Rotation paths and how fast each direction turns (deg/step):
Each turn is a multiple of 5 degrees from 10 to 175, or 0.
Each row of a path follows its step; steps can be skipped.
path 1
step 1: -138	-84	226	93	317	-94	-59	13	-190	-66	31	-288	213	-18	265	417	-518	-174	232	179	230	-181	-31	-170	-29	-329	207	218	-125	-183	54	100	245	-238	-155	121	35	-55	53	84	-88	-8	68	160	207
step 2: -126	123	382	-106	78	-261	-63	-35	-286	-504	-340	49	26	-44	-88	48	-69	172	86	83	230	-148	213	59	50	87	-49	482	277	-72	101	124	109	-240	199	-141	206	104	-219	33	137	229	-15	143	180
step 3: 369	216	126	-262	255	66	5	174	-43	-137	-5	8	-169	-151	-82	-154	139	-112	69	87	-128	-56	135	-83	18	258	9	231	-125	-164	-297	53	-59	192	204	-310	337	-285	-167	-85	131	444	-256	195	-319
step 4: 355	0	-64	-172	375	344	74	365	-117	183	114	-142	-76	16	-184	245	-37	-181	297	132	-74	-71	-218	-28	-267	-1	42	19	-368	-96	-7	427	43	-200	-188	-244	-229	-180	-165	-42	-113	-5	-68	-97	-80
step 9: 221	236	249	-127	200	15	5	83	169	-80	373	-77	64	15	70	-80	14	-206	287	79	245	-313	-70	316	-292	416	-24	167	-256	15	-93	-1	94	-87	398	-83	-73	-213	-223	-281	77	229	-67	-25	-24
step 10: 412	-21	449	-28	250	175	103	194	19	427	27	-246	-178	126	-24	89	-16	2	351	72	136	16	-128	-177	-222	-345	130	400	-35	129	11	-86	110	-37	37	-83	-70	40	-319	140	175	-15	-41	-196	-12
step 12: 90	-32	-78	-270	12	64	-194	-158	-17	-343	43	-28	67	-404	121	130	-9	61	-374	-251	5	-588	-15	3	30	256	144	175	-178	89	-456	235	255	-8	-14	-116	-34	31	10	83	-2	178	-208	-80	15
step 13: 157	159	297	-275	70	-42	-234	170	123	183	191	-267	65	-344	265	-25	-341	-68	-88	111	163	-330	-142	129	-11	-231	349	9	-9	-255	31	194	-221	45	-191	-207	41	-255	-96	-1	-150	106	-195	6	264
step 15: 188	-59	-5	34	130	79	269	-2	79	-116	156	-60	-76	85	-121	-92	67	86	69	-191	376	-213	229	-47	-274	282	125	544	4	275	-193	-133	10	-240	358	-146	87	78	-230	101	303	157	-23	157	-298
step 16: 213	128	-125	-107	554	264	65	145	191	117	-118	-90	-313	-52	-124	117	-222	-215	-41	-189	112	-178	-69	-39	114	-287	293	154	-108	28	-367	5	227	274	78	-268	-84	-55	-323	149	103	-17	50	-120	-143
Directions:
-96	-27	11	35	-8	37	18	-20	29	-58	-87	17	-66	-41	11	69	39	-3	1	64	46	-47	1	-59	-35	-136	80	-17	-33	33	-114	-49	90	31	36	-37	8	64	137	-29	78	-11	85	0	71 -> 70
-101	74	0	3	-72	-46	0	-67	13	10	-73	66	52	40	-89	-103	42	-19	-22	47	-14	-46	50	2	-41	36	-43	90	-133	96	16	80	25	78	30	35	89	-36	-10	12	-14	-88	-61	31	36 -> 120
4	76	48	93	-3	49	63	-16	-9	4	34	76	163	-30	-1	-5	58	46	-113	-22	4	7	39	65	26	71	35	-14	-39	42	7	-41	46	7	10	-64	-11	79	-30	-5	18	185	74	-7	10 -> 115
-17	-61	-12	7	-44	-26	12	112	-57	-124	23	-4	-37	19	64	-23	77	70	-67	21	22	-19	56	-27	-51	94	39	-42	-3	-25	-42	-40	40	37	71	163	41	-27	-36	-100	14	15	-59	-77	-74 -> 120
40	-51	-21	-89	-19	-71	21	-65	21	6	29	-28	-57	-28	0	1	61	-100	34	-34	-51	-60	-23	-47	57	27	69	3	-39	113	-21	-78	-75	37	8	24	69	-106	-71	-8	-40	103	132	-43	65 -> 115
-44	-28	-139	-62	31	110	35	24	55	7	-51	-57	15	-64	-50	29	-43	144	-16	22	-7	93	31	-69	-22	106	-25	16	11	79	-50	-52	42	12	-53	-62	-10	-127	2	13	-22	15	-14	54	3 -> 90
-117	-138	86	-107	-4	116	14	24	5	139	-75	-47	44	100	-40	10	-38	-51	-42	8	46	9	37	30	53	6	93	6	-36	-70	-21	56	-18	20	3	37	-13	21	-34	-27	-40	40	14	-26	-32 -> 120
path 2
step 0: -136	152	140	117	-206	-75	133	-149	113	-145	24	221	-40	-44	-107	199	-18	101	373	184	-278	-23	36	12	375	415	242	157	-286	-26	36	38	-436	-14	154	121	10	-203	-232	147	204	83	-83	-126	135
step 1: -204	213	147	54	-217	45	19	-241	131	-52	-140	-180	94	96	-2	-135	28	-78	2	153	119	-123	-192	-146	132	75	376	-222	-479	5	88	-293	-335	257	125	243	-232	181	-62	-106	112	193	-135	66	279
step 2: 198	207	-16	-110	-202	67	47	93	56	160	-391	-35	-76	-10	-61	-206	147	155	19	188	-24	-98	114	-104	124	-29	226	-344	-285	-404	-128	189	-462	101	-67	287	-59	-10	44	66	24	317	33	-40	-230
step 4: -20	177	312	-170	-88	-153	-2	14	208	-123	-161	-97	-283	-258	0	-144	-284	-98	-62	386	-44	-88	-186	157	-100	105	237	359	-177	-299	-153	217	-304	-307	-231	-67	-40	-115	-5	233	-16	-76	-26	-14	117
step 5: -52	66	-16	-150	7	-280	53	-231	-31	19	-69	-86	203	-391	397	-128	-245	-296	-143	-107	40	-260	-221	-98	345	89	256	89	-180	46	-138	-70	-420	-193	-128	-160	-32	-121	-145	106	136	192	-39	33	122
step 6: 21	26	215	-221	-276	142	125	-202	-8	-124	-15	108	106	-185	153	268	38	-80	14	257	216	-75	-100	-40	217	-40	-110	-64	-377	-85	-256	9	-223	-395	2	44	-332	-195	-200	-153	142	362	-73	-200	-184
step 8: 35	-33	115	-170	48	100	-78	-44	327	-134	152	-88	-19	179	1	-35	72	-256	52	197	69	-88	-156	82	-160	94	166	-127	-183	-443	-158	250	-440	309	-31	-58	-178	90	-109	-135	407	79	105	-321	208
step 9: 246	167	23	-39	-22	-357	-55	184	266	47	-148	10	213	45	116	84	199	60	-42	39	32	-355	-151	98	116	245	286	136	-276	-248	-79	102	-265	65	-100	-11	143	339	-155	106	481	2	-19	39	-218
step 15: -64	45	327	-392	-110	-95	-243	-66	91	-12	-194	115	-8	266	132	-23	-85	233	-45	143	154	-282	-161	22	123	111	23	103	-157	-363	-456	240	-216	134	267	-122	-103	143	186	-239	-24	158	-57	129	43
step 18: 18	342	-174	172	-235	-61	289	-11	54	-90	-128	85	-107	63	-21	136	-62	11	167	159	-127	-139	-87	-149	515	64	276	-148	-491	-27	-22	77	-428	43	-109	67	-185	-38	5	238	-54	87	159	160	109
Directions:
13	-12	39	-36	-15	43	-72	-47	98	-39	72	90	-24	-26	-66	48	-147	14	-68	3	-73	10	105	47	-28	27	4	16	-1	-8	-25	-8	-35	35	-40	107	83	-21	36	5	-29	100	28	-67	-123 -> 175
-89	34	83	-14	-18	49	-5	13	53	57	110	-81	16	33	-10	-25	-55	-82	40	47	-22	-17	49	-114	-29	80	79	108	94	-74	-15	-9	-3	25	92	-58	66	49	-49	32	-32	-11	-20	-2	91 -> 95
-103	85	52	1	72	11	52	-28	63	-31	10	27	122	-18	3	-127	-90	-53	29	-50	-24	-71	-15	14	-97	-14	-73	-72	27	125	6	1	-6	26	15	13	-105	36	6	-93	39	-5	36	-3	3 -> 160
49	50	-112	-53	25	71	-68	-33	22	51	19	47	17	18	-79	-72	53	-30	124	-34	53	18	-35	24	-67	-97	86	-2	-61	-105	8	-33	-12	82	94	40	-7	18	-14	-52	-17	-48	-65	-37	-86 -> 60
path 3
step 0: -2	-74	107	185	151	195	-285	91	-24	-70	-23	193	73	48	-277	-5	-188	35	-178	106	-108	129	-437	-226	444	-232	116	22	238	-199	239	-93	34	305	-261	-106	45	-147	259	25	-243	-209	368	190	148
step 2: 215	-3	96	216	322	-3	39	-255	-81	9	249	234	-79	-29	59	76	59	266	41	-54	-93	-234	351	109	247	-105	-349	111	294	569	286	28	1	-97	41	336	-18	121	179	40	-43	-212	-274	-10	33
step 3: -464	263	-71	7	-12	-31	272	-433	-22	63	-115	-238	402	-88	186	127	47	187	91	12	98	405	-208	2	-272	169	-71	128	144	-197	21	105	367	230	10	-61	-180	-194	-15	10	71	118	297	-3	-140
step 4: 323	-163	239	-29	-20	38	49	-36	293	64	-177	12	-198	6	-101	-175	354	-31	-138	-324	180	-264	270	148	-84	-84	101	-215	-328	-15	131	231	-34	-270	130	-387	338	20	34	164	279	205	124	-120	-222
step 9: -6	-112	-17	101	236	-238	-299	96	52	-37	-248	190	113	368	169	120	253	75	-251	-307	42	-231	-29	119	-85	101	-232	-336	197	-21	-82	197	-11	-163	-95	-335	140	286	140	-247	-295	158	-98	-335	199
step 10: 89	552	302	-10	-114	423	59	-144	140	71	-165	116	65	163	-143	86	-413	-93	236	-129	-12	44	91	-26	-158	-247	-241	270	160	222	-79	-83	-115	-45	23	163	-83	-183	-441	-20	61	38	79	173	230
step 14: -179	-162	-90	206	-172	-188	189	-145	-147	94	51	-351	62	-178	292	497	229	33	-309	-19	-61	-282	-78	58	-91	-158	234	-266	2	237	-125	181	-41	23	35	105	-166	146	123	-214	44	11	266	-439	250
step 16: 20	-266	-178	-54	-22	82	-28	9	-57	-260	118	-116	-166	-76	-27	-243	-299	182	72	-131	35	75	-234	14	-235	-97	-28	-381	297	-317	-296	198	585	-367	86	33	81	-56	-10	-203	80	-10	-125	-33	-225
step 17: 252	-246	59	-231	24	77	178	377	-155	114	-64	194	-1	-21	108	-28	-114	-343	22	50	246	-30	-220	8	-317	184	-280	87	-266	193	254	97	-276	249	17	-236	30	24	-320	203	-142	-7	80	-371	280
step 19: 384	-9	-200	-328	-192	-84	20	29	-256	-105	255	-71	24	391	267	231	154	-163	-418	40	58	-26	-160	174	273	-231	248	110	99	-67	-110	-25	14	-71	-167	96	-291	-322	30	-216	115	21	120	187	267
Directions:
56	46	-54	-142	8	-16	34	-47	-53	34	-39	14	-18	-126	-83	3	58	-1	46	-8	-61	76	-37	29	59	81	24	-38	81	18	10	46	-11	-93	-43	-66	11	-95	-23	30	-82	-47	25	-63	-99 -> 85
-89	-40	79	-54	-89	-38	49	19	-34	119	1	-5	22	40	6	-88	106	-54	-17	31	-35	0	-47	98	7	-26	-6	-23	34	59	-12	-7	-56	4	87	-150	2	125	-16	17	-13	64	-45	-10	42 -> 135
-88	125	-62	46	13	34	-32	-14	10	-87	-26	26	-1	-22	31	20	179	-58	27	-49	11	-17	-1	-1	-3	26	-23	-5	12	134	16	28	132	-28	37	12	-91	-19	82	-61	34	37	-45	-35	38 -> 60
-17	-33	51	-50	50	73	85	6	90	19	-58	-31	-27	-8	-104	11	36	-65	-92	-5	12	-69	-16	55	136	52	85	-37	-56	-117	69	-32	38	-8	-4	65	-104	33	-4	-64	29	45	-9	42	-33 -> 100
9	46	52	29	42	19	-85	0	24	26	79	-115	41	49	-5	-2	40	31	73	-3	-118	123	-75	-99	-30	60	11	12	-46	-105	-25	-77	3	-87	88	-1	-52	36	-3	10	59	38	-21	-54	-63 -> 145
76	-69	54	-53	-102	134	77	-20	0	-25	70	0	-56	11	60	-16	39	-96	53	-18	19	-34	30	-109	17	-66	11	5	13	37	-90	89	-9	-103	-6	34	-28	29	-63	-10	91	-84	-6	0	-29 -> 120
-42	8	167	17	31	-74	-25	29	-29	23	15	64	-47	17	-4	-96	0	83	29	101	7	-41	44	-95	44	-11	-7	-99	-1	0	11	54	81	-76	-68	30	-5	41	104	-47	-78	-2	78	-44	-20 -> 160
path 4
step 0: 180	-203	-320	-124	127	0	-256	28	-174	486	172	-65	-249	-38	128	15	-328	148	25	-50	-239	-31	-79	185	287	-97	-17	27	61	145	-54	159	258	302	338	137	-65	37	-87	-202	-362	-151	235	-132	80
step 1: -57	-248	-260	-167	226	304	-85	20	19	-84	-62	-36	-134	392	-567	141	-250	89	64	21	-215	-17	10	-77	-415	-37	59	353	276	61	-170	15	55	175	134	-80	56	24	-59	-18	-178	15	-32	267	-198
step 3: 167	51	-249	-103	-257	67	109	-268	-45	369	-179	51	-255	130	156	184	-80	-34	-51	-66	5	283	-167	-54	389	-124	121	-63	-230	149	70	177	-212	303	281	-117	-59	87	-229	-201	-520	-52	-61	82	119
step 4: -486	-77	-382	-111	170	17	23	-74	159	92	51	92	-129	164	-265	-363	15	231	50	-198	-111	82	188	24	-201	-309	163	143	-23	182	23	157	45	213	39	105	184	99	-64	212	-401	54	-211	317	-4
step 7: -171	89	-210	34	258	-52	31	-22	194	204	-32	155	-76	93	-14	-287	-79	375	-13	48	113	-285	-18	212	-99	-75	-40	-200	-28	108	99	-197	-175	-215	367	341	203	233	-267	-37	-457	-162	-71	283	-125
step 8: -251	-70	-106	-241	52	-53	-187	-84	9	480	-60	-68	-240	70	198	5	-198	-157	256	-254	-312	-76	261	-117	-178	277	-174	-88	236	-354	-132	-202	-197	98	140	-149	-82	274	91	-101	-112	-69	-93	276	91
step 10: -71	-5	-114	-143	-126	161	-110	-99	78	118	20	248	-331	337	80	70	-15	194	-163	190	12	-171	30	315	-98	-109	-93	-175	9	93	10	49	95	-278	17	290	53	-51	-638	-182	-145	-222	388	210	102
step 12: -265	-317	-328	-288	71	-192	-92	16	441	28	107	-278	164	42	-33	-174	-240	-27	126	1	-202	29	-373	-3	229	-37	129	113	126	128	-167	100	28	79	386	-144	1	98	33	-120	-2	-87	334	85	-295
step 14: 183	101	-109	-231	57	216	-104	-192	27	99	193	-99	-56	378	33	184	-254	183	136	-52	28	-88	-193	115	-82	35	138	-53	-205	25	-263	230	-390	181	-357	179	163	206	-8	361	-345	-186	-169	214	43
step 16: -189	-181	-171	-81	-200	-21	-20	-15	129	-43	22	-204	-247	336	-123	-12	137	90	-45	-221	-267	246	285	-215	0	-314	-114	231	-149	17	-5	30	-147	52	293	344	-118	-29	76	-480	17	-125	-216	364	120
Directions:
-108	-59	-65	6	20	95	-8	118	54	33	-16	-11	49	-1	4	53	40	-67	19	-9	-34	-136	7	35	-26	-37	76	11	93	47	43	10	-47	75	40	-36	-61	15	79	-39	130	53	-52	29	43 -> 100
-41	3	8	20	60	-21	-69	8	16	71	-47	32	33	3	84	99	87	-141	46	9	58	12	-10	40	123	55	-12	119	-12	-31	-165	4	1	-19	-17	57	35	-21	53	43	-61	25	4	-12	-22 -> 120
24	124	-119	-20	46	-13	0	-72	-44	39	22	-17	-38	-7	38	-71	-18	66	-61	-97	51	-113	24	-18	-5	21	11	40	156	-7	-27	96	27	-31	42	-16	37	10	35	55	-59	78	-38	-69	40 -> 100
69	18	-126	35	39	41	-57	-21	35	-45	109	-100	22	34	-20	116	15	63	81	4	-55	-13	-93	-45	29	17	-44	-61	-13	2	-64	57	79	-28	-7	8	-38	-123	23	21	66	-75	46	32	41 -> 25
-46	-102	-26	-73	24	121	-32	-10	-79	-99	32	61	-60	-9	-13	-7	-108	-27	-54	-2	-4	-27	54	133	-23	31	-52	22	-29	-73	-7	40	73	75	-109	-1	11	-51	69	52	-2	-26	36	-66	-20 -> 85
path 5
step 0: -92	-78	2	-167	287	-361	74	149	98	166	188	147	-114	167	153	169	-193	-151	-75	167	345	22	51	62	-291	350	-93	-45	523	-136	450	-79	192	-151	-108	-142	-14	-287	216	174	31	-236	21	39	-223
step 1: -114	-46	93	-277	159	103	-94	-178	245	-93	-441	-8	-2	-154	-130	-252	60	11	-225	-355	-56	171	-5	-289	-324	-245	123	30	417	-158	-123	-126	-390	-122	-22	-338	40	-89	-197	230	-99	293	-250	31	-19
step 2: -111	-403	97	-187	284	-53	-269	-186	234	-495	239	-257	170	188	116	-207	383	-190	-86	174	71	0	-48	70	-128	-25	-111	-131	-97	-26	66	-66	239	-360	348	176	-200	-254	62	-90	163	-170	-24	-76	79
step 7: 57	185	304	-159	-125	-177	-362	94	-37	176	-131	-82	109	76	170	312	-14	249	-17	-94	131	-12	-177	-167	433	26	252	-70	-547	-27	-270	67	17	-3	187	14	-82	-4	-34	304	168	432	190	-275	102
step 10: -264	349	103	-153	221	-105	-102	-227	-72	-247	314	-220	122	37	84	202	165	13	124	-85	290	110	158	243	-313	-411	-181	-250	-17	155	-300	118	163	255	-55	-165	-14	-262	212	-141	256	-129	-100	32	302
step 12: 70	-163	33	416	30	-215	87	-81	-80	91	121	-193	-305	169	120	54	-61	-453	368	58	101	-332	321	-197	167	2	-176	-238	142	59	-2	-1	371	307	22	147	175	-92	-24	-98	176	228	-392	-93	116
step 13: 154	23	-73	-74	408	109	236	-171	-234	184	113	175	-46	-226	-172	479	58	200	-343	-20	-190	-155	-64	-206	12	-47	165	335	62	-299	-150	-10	198	220	-41	-208	-19	98	-203	-393	-77	91	-258	312	19
step 17: -184	279	111	-152	95	-6	-74	157	307	-62	-125	249	-391	136	163	80	-368	-142	-6	125	-55	-158	-25	296	315	104	-24	219	242	-328	276	-165	-65	-438	318	229	3	-180	109	16	-202	121	209	-5	-119
step 18: -408	22	86	-69	61	255	132	74	127	-113	-3	77	51	-114	-213	3	-173	-55	-263	-374	158	-51	132	-220	-438	-303	-613	-157	304	182	6	-43	-189	236	206	-71	53	-40	35	111	-33	-29	294	40	122
step 19: -109	-303	275	-169	276	-181	-245	-228	294	-52	-136	-174	-61	-45	3	27	-248	-9	-135	202	-259	415	-335	127	-5	46	100	-90	-279	41	145	-249	-60	55	129	-64	-229	-302	-337	13	-24	-347	361	72	-19
Directions:
49	0	-80	4	-5	-2	-45	-4	78	92	-36	-8	32	-69	-37	-10	-112	-47	31	3	42	15	-7	57	38	35	124	-23	49	96	116	41	-46	-86	-3	22	63	-32	48	-128	20	-87	-15	30	-68 -> 130
-44	73	14	-37	-76	-12	96	-6	-108	7	-16	-77	23	26	-30	59	17	28	99	11	20	-107	-5	26	18	41	128	-71	-44	66	-92	43	1	-58	-80	2	12	15	-48	-17	35	-31	-13	2	147 -> 20
49	53	-11	37	-75	-14	-60	27	83	20	-6	29	18	-23	13	38	15	62	-108	20	107	-32	-109	-6	-13	132	-7	5	18	-13	-68	-81	-43	2	-63	70	-27	5	113	88	-5	-1	-119	49	48 -> 45
-48	29	-3	71	41	-50	11	18	2	32	21	48	54	-92	45	-4	-43	-30	52	-9	-71	-97	5	116	15	-86	-96	-9	-38	3	19	-182	-58	34	-80	61	62	-23	28	-38	-23	9	63	23	81 -> 55
9	-10	11	56	-78	-80	-3	68	62	-111	-114	-114	27	-48	-67	-29	22	-87	-1	-31	-93	51	22	39	79	98	31	30	-62	-69	46	-39	-23	49	41	28	-32	-63	-86	26	40	-16	-40	-46	32 -> 145
-19	-84	-50	56	44	-56	60	-28	-15	19	15	-161	62	13	-1	59	17	26	-1	17	62	44	74	135	45	45	-145	-32	75	40	-64	13	2	-53	68	-12	39	73	19	56	-38	-40	-26	11	-34 -> 175
